Each named move below is a turn or a mirror, shown by a few rows before and after it. Which moves, in which order, take the first row of each later pair to the second? The first pair is answered.
F:
0.21,-2.31,0.39,1.84,0.24,-0.28,0.73,1.05,0.98,0.29,-1.58,0.85,-1.02,-0.71,1.60,-0.58,1.09,-0.63,-1.37,-0.52,-0.81,1.25,0.37,1.38,-1.75 -> 0.27,-1.82,-0.09,1.88,-0.13,0.71,1.69,1.63,1.11,0.82,-0.68,1.16,-1.66,-0.46,0.76,0.05,0.98,-0.33,-1.78,-0.02,-2.01,1.58,0.56,-0.12,-0.44
-0.24,-1.26,0.11,-0.05,-0.66,0.74,0.29,1.03,-0.15,-0.69,0.64,0.92,-0.54,-0.85,-0.62,0.75,-0.11,-0.10,-0.50,0.60,-0.41,-0.10,0.52,-1.15,0.31 -> -0.42,-1.59,0.81,-0.24,-0.52,-0.15,-0.42,0.51,-0.35,-0.98,-0.28,0.42,-0.06,-1.06,0.20,0.08,0.07,-0.30,-0.22,0.15,0.72,-0.43,0.34,0.39,-1.23
-1.91,1.26,1.24,-1.15,-1.82,0.18,0.36,1.14,0.81,-0.52,0.95,2.57,-0.84,0.34,0.43,0.63,0.39,-0.09,0.37,0.95,-1.24,1.43,-0.15,0.53,-0.79 -> -1.95,1.02,1.60,-1.25,-1.60,-0.23,-0.10,0.74,0.48,-0.92,0.37,2.30,-0.32,0.07,0.98,0.50,0.53,-0.16,0.61,0.69,-0.42,1.28,-0.18,1.37,-1.57
-0.95,0.10,0.71,-1.30,-0.63,0.76,-1.24,0.31,0.19,0.72,-0.78,-0.55,0.02,1.24,-0.15,1.21,0.18,1.20,-0.47,1.01,0.10,1.41,-0.34,1.99,-0.52 -> -0.84,0.30,0.47,-1.29,-0.84,1.26,-0.77,0.44,0.25,1.07,-0.39,-0.65,-0.45,1.58,-0.41,1.39,0.21,1.40,-0.64,1.26,-0.23,1.52,-0.33,1.19,0.18
B:
1.03,-1.10,-0.35,1.82,1.78,-0.38,2.31,0.31,0.31,0.09,0.69,-2.03,-0.13,-1.91,0.08,-0.63,0.45,-1.10,-0.92,-1.05,0.06,-2.61,0.04,-1.20,1.12 -> -0.47,0.30,-0.94,0.46,1.54,-0.05,0.01,0.00,-0.72,-1.60,0.47,1.06,1.99,-0.65,-2.09,-0.77,-1.57,-1.39,0.34,0.73,1.16,-1.22,1.29,-2.58,0.79
-0.05,3.08,-0.03,-0.11,0.39,-1.76,-0.96,2.00,0.25,1.52,0.43,1.26,1.08,-0.56,0.20,-0.22,0.89,-1.17,1.55,1.38,-0.84,0.59,-1.62,2.09,-0.71 -> 0.31,2.98,0.25,0.12,0.36,-1.78,-0.88,1.98,0.50,1.87,0.36,0.59,0.57,-0.41,0.37,-0.10,0.99,-0.95,1.47,1.33,-0.87,0.45,-1.87,2.43,-0.57
1.40,0.59,-1.11,0.85,0.00,-0.03,-0.40,0.31,1.28,0.16,0.72,-0.21,-0.54,0.86,-0.43,-0.62,0.77,1.09,1.44,-0.98,-1.74,1.30,-0.86,-0.99,1.95 -> 1.49,0.24,-1.34,0.90,0.46,-0.21,0.31,0.48,1.05,0.13,0.60,0.50,-0.22,0.18,-0.77,-1.03,0.91,0.56,1.13,-1.20,-1.74,1.16,-0.75,-1.42,1.70
0.90,-0.43,0.35,0.48,-0.85,-0.20,0.99,-0.15,-0.55,1.74,-0.10,-1.29,-1.59,-0.51,0.59,0.16,0.02,-0.18,-0.01,-1.70,-1.12,-0.36,-0.69,1.07,0.14 -> 0.68,-0.91,-0.55,0.06,-0.01,-0.52,0.80,0.32,-1.38,0.68,-0.38,1.42,0.05,-1.58,-1.01,-0.65,-0.91,-1.47,0.49,-1.25,-0.48,0.00,0.09,-0.28,-0.80
P:
-0.51,-0.75,-0.65,1.57,-0.59,-0.29,-1.45,-0.96,0.59,-0.90,-1.04,-3.11,0.25,-0.29,-0.42,-0.77,-1.12,-0.19,1.33,-0.79,0.74,-2.39,-0.15,-1.20,-0.14 -> -0.02,-1.27,-0.73,1.70,-0.26,-0.56,-0.96,-1.05,0.59,-0.43,-1.31,-2.74,0.44,-1.03,-0.09,-1.06,-0.83,-0.56,1.48,-1.19,0.71,-2.43,-0.21,-0.73,-0.68
0.75,0.25,2.14,1.29,-1.11,-1.31,0.91,-2.22,1.34,1.31,-1.46,-1.70,-1.38,-1.64,0.50,-0.21,2.38,-0.10,0.50,1.48,1.13,-0.32,-3.26,2.78,-0.55 -> 0.22,0.33,2.65,0.71,-1.37,-1.50,0.16,-2.14,1.27,0.86,-1.85,-1.20,-1.01,-1.20,0.47,-0.04,2.12,0.08,0.77,2.16,1.58,0.13,-2.82,3.09,-1.32
0.31,0.39,1.60,1.81,-1.36,-0.48,0.09,-0.04,-1.62,-1.14,0.23,0.45,-0.40,0.54,0.26,1.04,-1.98,-0.39,-1.96,0.96,1.64,0.00,-0.62,0.70,0.85 -> 0.54,0.54,1.09,2.15,-1.26,-0.34,0.63,-0.03,-1.66,-0.82,0.48,0.18,-0.68,0.55,0.38,0.96,-1.93,-0.43,-2.13,0.68,1.32,-0.48,-0.72,0.38,1.59
-1.11,-1.18,0.07,-0.60,-0.22,1.29,0.07,-0.45,-0.54,-0.49,0.76,-0.45,-0.09,-0.24,-0.24,-0.39,-0.32,0.43,-2.13,0.20,-1.34,-1.08,0.03,-1.86,0.91 -> -0.45,-1.68,-0.30,-0.23,0.18,1.16,0.48,-0.45,-0.36,-0.16,0.56,-0.15,-0.01,-1.04,-0.18,-0.82,-0.07,-0.23,-2.07,-0.45,-1.51,-1.12,-0.18,-1.43,0.61
Pairs:
Between the rows of a pair lie two moves.
-1.47,-2.69,2.16,-0.77,0.33,-1.80,-1.77,-0.29,-0.91,-1.82,-0.99,1.15,0.12,-1.01,0.36,0.43,0.10,0.21,-0.78,-0.74,3.07,0.05,0.94,2.33,-2.81 -> -2.18,-0.40,1.22,-0.94,-1.32,0.73,-1.22,0.61,-0.64,-2.15,1.65,0.20,-1.69,1.90,-1.49,2.58,-1.14,1.72,-1.51,1.25,0.80,0.20,1.28,-1.78,1.41 => P then F
2.51,5.00,1.66,0.08,1.46,0.86,-2.77,-0.88,2.56,1.83,0.52,0.12,-0.07,3.48,-1.30,0.45,-1.27,1.18,2.11,0.27,0.58,1.14,-2.11,0.69,2.06 -> 4.43,1.04,2.07,0.91,2.71,-1.09,0.37,0.16,2.96,3.40,-0.65,1.18,0.19,-1.05,1.06,-0.86,1.47,-0.48,1.08,-2.29,-0.10,0.79,-2.87,3.34,-0.53 => B then P
-0.76,-0.52,0.09,-0.05,-0.34,-0.08,-0.13,0.67,0.67,0.01,0.62,-1.19,-0.32,-0.88,-0.40,1.13,0.01,-0.02,-0.14,0.66,0.67,-0.07,1.25,-1.18,1.05 -> -0.36,-1.14,0.24,0.19,0.17,-0.57,-0.09,0.56,0.50,0.27,-0.01,-1.39,0.09,-1.51,0.39,0.52,0.32,-0.52,-0.08,-0.01,1.39,-0.36,1.02,-0.15,0.17 => P then F
-1.05,1.64,-0.80,-0.43,1.18,-0.37,0.47,-0.37,0.60,0.06,0.78,0.38,-1.86,1.57,-1.12,-1.24,-0.90,-0.07,1.07,-2.04,0.52,0.52,0.12,0.60,-0.22 -> -0.75,1.08,-0.93,-0.25,1.67,-0.61,1.33,-0.23,0.53,0.32,0.73,0.60,-1.70,0.52,-0.97,-1.49,-0.67,-0.72,0.79,-2.26,0.17,0.23,0.11,0.42,-0.33 => B then B
0.60,1.10,-0.83,0.89,0.04,0.10,1.28,0.42,-0.59,0.29,0.99,-2.03,0.05,-0.16,-0.57,-0.97,-0.39,-0.71,-0.90,-0.04,-0.38,-1.71,-0.37,-1.32,1.84 -> 0.97,0.42,-1.13,0.79,0.56,-0.44,1.33,0.61,-1.19,0.30,0.40,-0.36,1.06,-1.38,-0.86,-1.67,-0.47,-1.56,-0.47,-0.01,-0.10,-1.25,-0.12,-1.18,0.75 => B then P
-1.06,1.92,2.23,0.63,-0.57,-2.65,-1.27,-1.58,1.21,-0.46,0.45,-4.42,-0.99,3.45,2.96,0.14,1.32,1.35,1.12,-0.80,2.11,-1.20,0.79,3.62,-1.40 -> -0.75,0.07,-0.41,0.46,1.66,-3.36,-0.43,-0.89,-1.44,-2.50,-0.44,3.15,3.53,-0.61,-0.93,-2.53,-0.64,-2.58,1.55,-0.70,3.20,-0.80,2.98,-0.26,-3.16 => B then B
-0.33,-0.73,0.15,0.20,-0.41,0.36,1.04,0.14,-0.07,-1.29,1.22,-0.37,-0.54,0.22,-0.54,0.57,-0.58,-0.91,-1.15,0.01,-0.71,-0.21,-1.36,-1.38,0.93 -> -0.48,-0.18,-0.04,-0.26,-0.34,0.30,0.28,0.06,-0.20,-1.82,0.78,1.00,0.56,0.21,-1.17,0.25,-1.05,-1.19,-0.55,0.42,-0.27,0.29,-0.94,-1.55,0.37 => P then B
0.73,-0.42,-0.81,0.73,0.50,-0.22,0.49,-0.12,0.15,0.32,-0.05,0.05,0.48,-1.22,0.11,-0.20,0.46,-0.72,-0.28,-1.41,0.33,-0.59,-0.12,0.48,-0.68 -> 0.52,-0.56,-0.88,0.33,0.34,0.03,0.58,0.31,0.03,0.32,-0.07,1.24,0.73,-1.32,-0.22,0.00,0.42,-0.66,-0.39,-0.79,-0.16,-0.01,-0.01,0.42,-0.79 => F then P
0.33,-0.21,0.68,0.39,0.60,-0.92,-0.39,-0.53,0.46,0.43,-1.04,-1.86,0.45,-0.05,1.66,-0.83,1.09,-0.57,0.81,-1.22,0.70,-0.65,-0.59,2.42,-0.75 -> 0.06,-0.92,0.53,0.15,1.08,-1.17,-0.40,-0.12,0.14,0.07,-1.32,-0.47,0.97,-0.91,1.29,-1.15,1.06,-1.16,0.65,-0.98,0.91,-0.68,-0.06,2.10,-1.38 => P then B
1.49,-0.52,0.32,0.12,0.57,1.48,2.13,-1.09,2.90,1.46,0.81,-3.34,-2.65,1.80,2.83,2.30,0.27,1.83,0.55,-0.59,-0.85,-0.89,1.85,2.28,0.53 -> 1.91,-2.57,-1.53,-0.10,2.92,0.31,3.22,-0.31,0.90,0.46,-0.42,2.98,1.16,-2.34,0.42,-0.07,-0.56,-1.55,1.08,-1.07,-0.14,-0.33,3.28,0.47,-1.94 => P then B
-0.93,1.43,0.48,-1.42,-0.26,1.64,-0.65,0.76,-0.56,-0.07,-0.07,2.44,0.70,0.02,-1.64,1.17,-1.15,0.79,0.03,1.96,-1.03,0.64,1.39,-1.22,-0.20 -> 0.80,-0.72,0.60,0.26,0.39,1.03,2.54,1.42,0.57,1.75,0.25,0.04,-1.20,-2.16,0.51,1.09,1.01,0.39,-1.40,-0.15,-2.52,-0.52,0.27,-0.07,-0.13 => B then B
-0.27,2.99,-0.81,0.55,0.22,-0.90,-2.29,-2.00,-1.75,-1.27,-0.53,-2.19,-0.12,1.87,0.78,-1.12,-2.50,-0.35,0.27,1.51,0.49,-0.52,0.60,2.79,-1.07 -> 1.65,1.49,-1.83,2.47,1.15,-1.02,0.72,-1.45,-1.29,0.03,-0.24,-3.33,-1.05,-0.44,1.58,-1.82,-1.16,-1.46,-0.81,-0.24,-0.70,-2.02,-0.06,2.19,0.16 => P then B
-1.05,0.31,1.65,-1.47,-1.00,-1.32,-1.58,-1.48,0.60,-0.64,0.29,-3.69,-2.40,4.82,0.43,1.77,1.52,2.19,-0.16,0.86,2.42,1.03,-0.29,0.36,0.98 -> 0.96,-4.25,1.39,-0.49,0.84,-3.22,2.22,-0.11,0.19,0.33,-0.93,-0.59,-1.35,-1.24,1.72,0.04,3.66,-0.41,-1.43,-1.49,1.96,0.64,-0.18,1.51,-2.02 => B then P
0.85,-0.25,0.41,0.45,-1.02,0.12,0.81,2.08,-0.61,3.70,-0.41,3.13,0.90,-0.79,-0.05,-0.10,1.23,-0.76,1.14,-2.84,-2.68,2.79,-0.11,-0.67,1.32 -> -0.06,-0.50,1.67,-0.64,-1.33,-0.78,-0.99,1.56,-0.87,2.77,-1.39,3.84,1.83,-0.47,0.47,-0.09,1.16,-0.56,1.53,-2.39,-1.36,3.50,0.12,0.73,-0.57 => P then F
-1.50,-1.71,-0.50,0.47,1.08,0.09,0.88,0.95,-0.90,-1.81,1.08,-0.51,-0.19,-0.76,-0.90,0.84,-0.69,-0.41,-1.25,-0.43,-0.13,-1.86,1.05,-3.22,0.47 -> -1.13,-0.80,-0.93,0.96,1.04,0.58,0.83,0.64,-0.63,-1.29,1.46,-1.70,-0.54,-0.10,-0.68,0.75,-0.68,-0.25,-0.88,-0.73,-0.50,-2.24,0.63,-2.96,1.44 => B then P
-0.84,-1.07,-0.72,-1.02,-0.74,-0.11,1.14,1.66,0.26,0.73,0.42,1.89,-0.49,-0.17,-1.36,1.07,0.33,0.48,-0.09,0.75,0.14,0.29,0.70,-3.04,2.27 -> -0.28,-0.69,-0.88,-0.43,-0.70,-0.13,1.65,1.47,0.93,1.57,0.63,0.14,-1.39,0.02,-0.54,1.06,0.62,0.71,-0.11,0.05,-0.31,-0.08,0.03,-2.48,3.05 => B then P
1.44,0.44,-1.35,0.88,1.76,-1.00,0.56,-0.51,-0.20,0.30,-0.77,-0.10,1.42,-1.59,0.34,-2.15,-0.27,-2.09,1.05,-1.99,1.12,-1.62,-0.65,0.39,-0.01 -> 1.75,-0.02,-1.61,0.65,1.66,-0.68,1.17,0.19,-0.42,0.73,-0.67,2.07,1.78,-2.18,-0.34,-1.90,-0.22,-2.07,0.79,-1.46,0.12,-0.48,-0.55,-0.25,-0.19 => F then P
-0.10,1.57,-0.30,0.08,-0.66,1.89,-1.15,0.33,-0.49,-2.45,-0.18,0.21,-0.39,1.50,-1.56,0.20,-0.45,-1.15,0.89,1.62,1.08,-0.23,0.65,-1.73,1.40 -> 1.85,0.25,-0.16,1.54,-0.07,1.07,1.26,0.80,0.80,-0.24,-0.29,-2.25,-2.27,-0.11,1.06,-0.12,1.72,-1.22,0.15,-0.59,-0.11,-1.14,-0.82,0.26,1.32 => B then P
1.29,1.02,-0.40,0.44,0.18,-0.22,-1.41,-1.38,1.15,2.38,-1.96,-1.47,-0.36,-0.35,1.49,-1.01,1.31,0.38,1.06,-1.02,0.72,0.63,-2.25,3.46,-0.15 -> 1.54,-0.52,-0.70,0.43,0.86,-0.97,-0.30,-1.00,0.66,2.25,-2.29,0.57,0.47,-2.16,1.11,-1.67,1.33,-0.66,0.66,-1.24,0.80,0.83,-1.52,3.15,-1.16 => P then B
